grid =
12.23,-9.54,9.53,-12.21,9.18,4.68,22.92,-13.50,7.32,-6.61,1.78,9.26
-8.74,-6.50,-0.63,-4.55,10.38,10.61,2.95,5.74,5.77,-1.23,23.25,2.93
-1.44,-6.23,16.01,22.42,1.77,19.89,12.02,-8.95,22.40,-4.98,-4.65,-5.68
1.38,17.34,14.13,11.52,-15.78,-4.03,-11.66,-8.55,-8.01,14.55,-13.22,15.88
-6.86,18.69,19.83,2.91,4.59,-2.75,-14.61,14.59,-14.40,-13.29,-17.15,1.80
15.02,-0.44,20.91,17.20,9.72,9.38,-12.44,4.46,-16.17,15.58,-6.87,18.87
18.17,4.22,-17.06,-12.90,-5.90,22.72,19.33,-6.78,-11.34,-13.10,12.87,-4.79
-2.87,16.01,14.77,9.39,23.14,-8.15,20.43,9.02,8.19,5.96,15.99,-0.17
17.16,22.44,-1.99,-3.53,17.42,11.98,17.49,1.25,23.29,-12.83,21.14,-14.65
12.91,20.26,-5.68,2.29,13.91,20.35,14.62,13.91,7.78,21.52,13.65,6.69
-2.27,21.77,-8.64,11.80,8.95,-15.38,3.79,-5.37,5.86,6.60,8.78,-16.53
-3.30,0.49,-9.90,9.39,-5.35,22.28,15.19,-16.33,17.19,16.90,11.42,19.54
Rows and columns are counted from 1.
row 1 col 1	12.23
row 7 col 6	22.72
row 2 col 1	-8.74
row 4 col 1	1.38
row 4 col 10	14.55
row 1 col 3	9.53
row 5 col 1	-6.86
row 6 col 10	15.58
row 7 col 9	-11.34
row 9 col 12	-14.65
row 1 col 5	9.18
row 11 col 3	-8.64
row 1 col 6	4.68
row 10 col 5	13.91
row 4 col 5	-15.78
row 11 col 11	8.78
row 6 col 1	15.02
row 7 col 5	-5.90
row 6 col 11	-6.87
row 2 col 5	10.38
row 10 col 10	21.52
row 2 col 7	2.95
row 11 col 7	3.79
row 3 col 12	-5.68
row 8 col 10	5.96
row 8 col 11	15.99
row 9 col 7	17.49
row 4 col 11	-13.22
row 3 col 2	-6.23
row 12 col 1	-3.30
row 9 col 2	22.44
row 8 col 2	16.01
row 5 col 9	-14.40

M =
[[  3.89 -19.04   1.31  18.37   7.56  24.14  -3.63   2.26 -18.60 -12.94
   -3.28 -12.04]
 [ -4.02  -0.57 -21.53 -19.91 -26.27  -8.99  -0.64  11.92 -23.43   8.61
   -7.51 -11.87]
 [  7.75  -3.15  -7.02  -3.68 -18.28  18.56 -12.99 -16.83  -8.01 -14.69
  -14.02  -5.27]]
Indices start at 1.
row 1 col 1 -> 3.89
row 2 col 10 -> 8.61
row 3 col 11 -> -14.02
row 3 col 6 -> 18.56
row 2 col 1 -> -4.02
row 2 col 5 -> -26.27
row 1 col 8 -> 2.26
row 2 col 4 -> -19.91
row 2 col 8 -> 11.92
row 1 col 6 -> 24.14
row 3 col 1 -> 7.75
row 2 col 6 -> -8.99
row 1 col 5 -> 7.56
row 3 col 5 -> -18.28
row 3 col 12 -> -5.27
row 2 col 12 -> -11.87
row 3 col 3 -> -7.02
row 3 col 10 -> -14.69
row 1 col 9 -> -18.60
row 1 col 4 -> 18.37
row 2 col 2 -> -0.57
row 3 col 9 -> -8.01

A =
[[  5.5  18.6  19.8  11.5  11.7  11.1]
 [  4.1 -13.4   1.2  -1.7 -16.3 -10.9]
 [  4.1  21.2   0.9  -9.7  14.2   4.3]
 [ 10.1  -2.1   0.2  13.7  11.9  -3.3]
 [ -3.2  20.8  26.9  10.4  16.0  14.5]
 [ -3.1   5.5  10.0   6.5  -0.4   8.1]
 [  2.6  20.3  -3.3  -9.2  19.8   8.0]
 [ -3.1  18.3  15.0   9.5  16.4  14.0]
 [ 12.8  12.3  24.4  25.1   7.6  20.9]
 [  9.9  10.1  21.0  15.0   7.6  13.4]
 [ 18.1   4.8 -11.4   7.3  23.8  -7.9]
 [ 16.5 -12.5  -8.9  17.2   1.8 -17.8]
 [ 18.6   3.9  11.7  26.6  11.1   6.8]]
Rows and columns are counted from 1.
(1, 1) = 5.5
(2, 6) = -10.9
(13, 5) = 11.1
(4, 3) = 0.2
(10, 5) = 7.6
(9, 4) = 25.1
(2, 3) = 1.2
(1, 4) = 11.5
(7, 4) = -9.2
(8, 6) = 14.0
(13, 3) = 11.7
(1, 2) = 18.6
(12, 2) = -12.5
(7, 3) = -3.3
(5, 1) = -3.2
(4, 5) = 11.9
(9, 2) = 12.3
(12, 6) = -17.8
(7, 2) = 20.3
(11, 6) = -7.9
(10, 1) = 9.9
(8, 1) = -3.1
(2, 1) = 4.1
(2, 2) = -13.4
(6, 5) = -0.4
(10, 2) = 10.1
(2, 4) = -1.7
(12, 5) = 1.8
(9, 5) = 7.6
(11, 1) = 18.1
(4, 2) = -2.1
(12, 4) = 17.2
(13, 6) = 6.8

B =
[[-21 -15   5 -16  25]
 [ 24 -59  -9 -29  29]
 [ 19 -33 -20 -13  44]
 [ 16 -19   2  10  22]
 [  9 -22  -8  -6  42]
 [ 22 -54  14   6  19]]
Indices start at 1.
row 1 col 1 => -21
row 4 col 3 => 2
row 3 col 4 => -13
row 3 col 5 => 44
row 6 col 2 => -54
row 1 col 4 => -16
row 5 col 4 => -6
row 2 col 1 => 24
row 5 col 5 => 42
row 6 col 4 => 6
row 2 col 2 => -59
row 3 col 1 => 19
row 2 col 4 => -29

arr =
-19   54   27   43    6   38   42   -2   68   23  -59  -55
  1  -17    2  -10  -36   19   49    0   -1   12  -16  -56
-25   54   34   -3   13   43    4   10    1   39    0   13
 -5   -4   -7   12   18  -21   15   -4    1   -7  -20   38
 12  -13    3    1   -6   37   18   -5   36   35  -16   36
  4    9   12   -4   -6    5  -10   -8   26    1   -8  -15
 13  -41   -6  -43   -6  -26   -8  -12  -19   -5   11   69
Indices start at 1.
(1, 1) => -19
(1, 7) => 42
(7, 7) => -8
(1, 9) => 68
(6, 9) => 26
(4, 12) => 38
(5, 10) => 35
(4, 11) => -20
(3, 7) => 4
(6, 6) => 5
(3, 4) => -3
(7, 4) => -43
(1, 12) => -55
(7, 9) => -19
(6, 11) => -8
(5, 4) => 1
(2, 9) => -1
(7, 2) => -41
(6, 8) => -8
(3, 5) => 13
(3, 6) => 43
(3, 10) => 39
(2, 7) => 49
(1, 10) => 23
(7, 6) => -26
(3, 8) => 10
(7, 11) => 11
(7, 5) => -6
(3, 3) => 34
(7, 10) => -5
(1, 8) => -2
(1, 5) => 6
(4, 2) => -4
(1, 3) => 27
(5, 2) => -13
(4, 10) => -7

X = ((113.9, -225.1, -133.1, 215.9, -127.8, 10.8, -212.4, 210.9, 16.8, -191.7, -115.5, -15.5, -113.2, 219.9), (118.6, 99.9, 203.0, 178.8, -157.6, -188.1, 162.2, 111.0, -173.4, -130.2, 104.3, -118.5, 101.1, -100.8), (208.8, 113.0, 155.8, 57.0, -83.1, -50.4, -64.7, 64.3, -105.2, -224.6, -26.5, 116.5, 118.1, 96.3), (68.7, -49.3, -113.3, -16.0, -30.2, -52.2, 135.1, -138.8, 78.6, 94.4, -197.8, -175.9, 71.6, 60.4), (-193.4, -45.7, -67.4, -59.2, 176.0, -160.5, 49.3, -7.6, -225.2, 134.0, 194.1, -176.2, 21.3, -22.5), (-75.1, 216.1, 173.9, 198.3, -91.3, 98.1, 139.4, 171.5, 157.8, 183.4, -96.4, 62.0, -146.3, -59.6), (172.3, 91.8, -138.2, 223.8, -235.4, -176.4, -20.5, -62.0, 119.4, -70.5, -198.2, -87.5, 28.9, 192.5))
Rows and columns are counted from 1.
(1, 1): 113.9
(1, 6): 10.8
(5, 11): 194.1
(7, 8): -62.0
(7, 7): -20.5
(4, 7): 135.1
(5, 2): -45.7
(7, 11): -198.2
(6, 10): 183.4
(5, 3): -67.4
(7, 6): -176.4
(2, 7): 162.2
(3, 3): 155.8
(3, 2): 113.0
(3, 7): -64.7
(4, 11): -197.8
(4, 8): -138.8
(2, 11): 104.3
(4, 10): 94.4
(5, 7): 49.3
(2, 5): -157.6
(3, 8): 64.3
(3, 13): 118.1
(7, 12): -87.5
(5, 6): -160.5
(5, 13): 21.3
(6, 3): 173.9
(7, 3): -138.2
(6, 5): -91.3
(1, 11): -115.5
(2, 1): 118.6
(5, 1): -193.4
(3, 10): -224.6
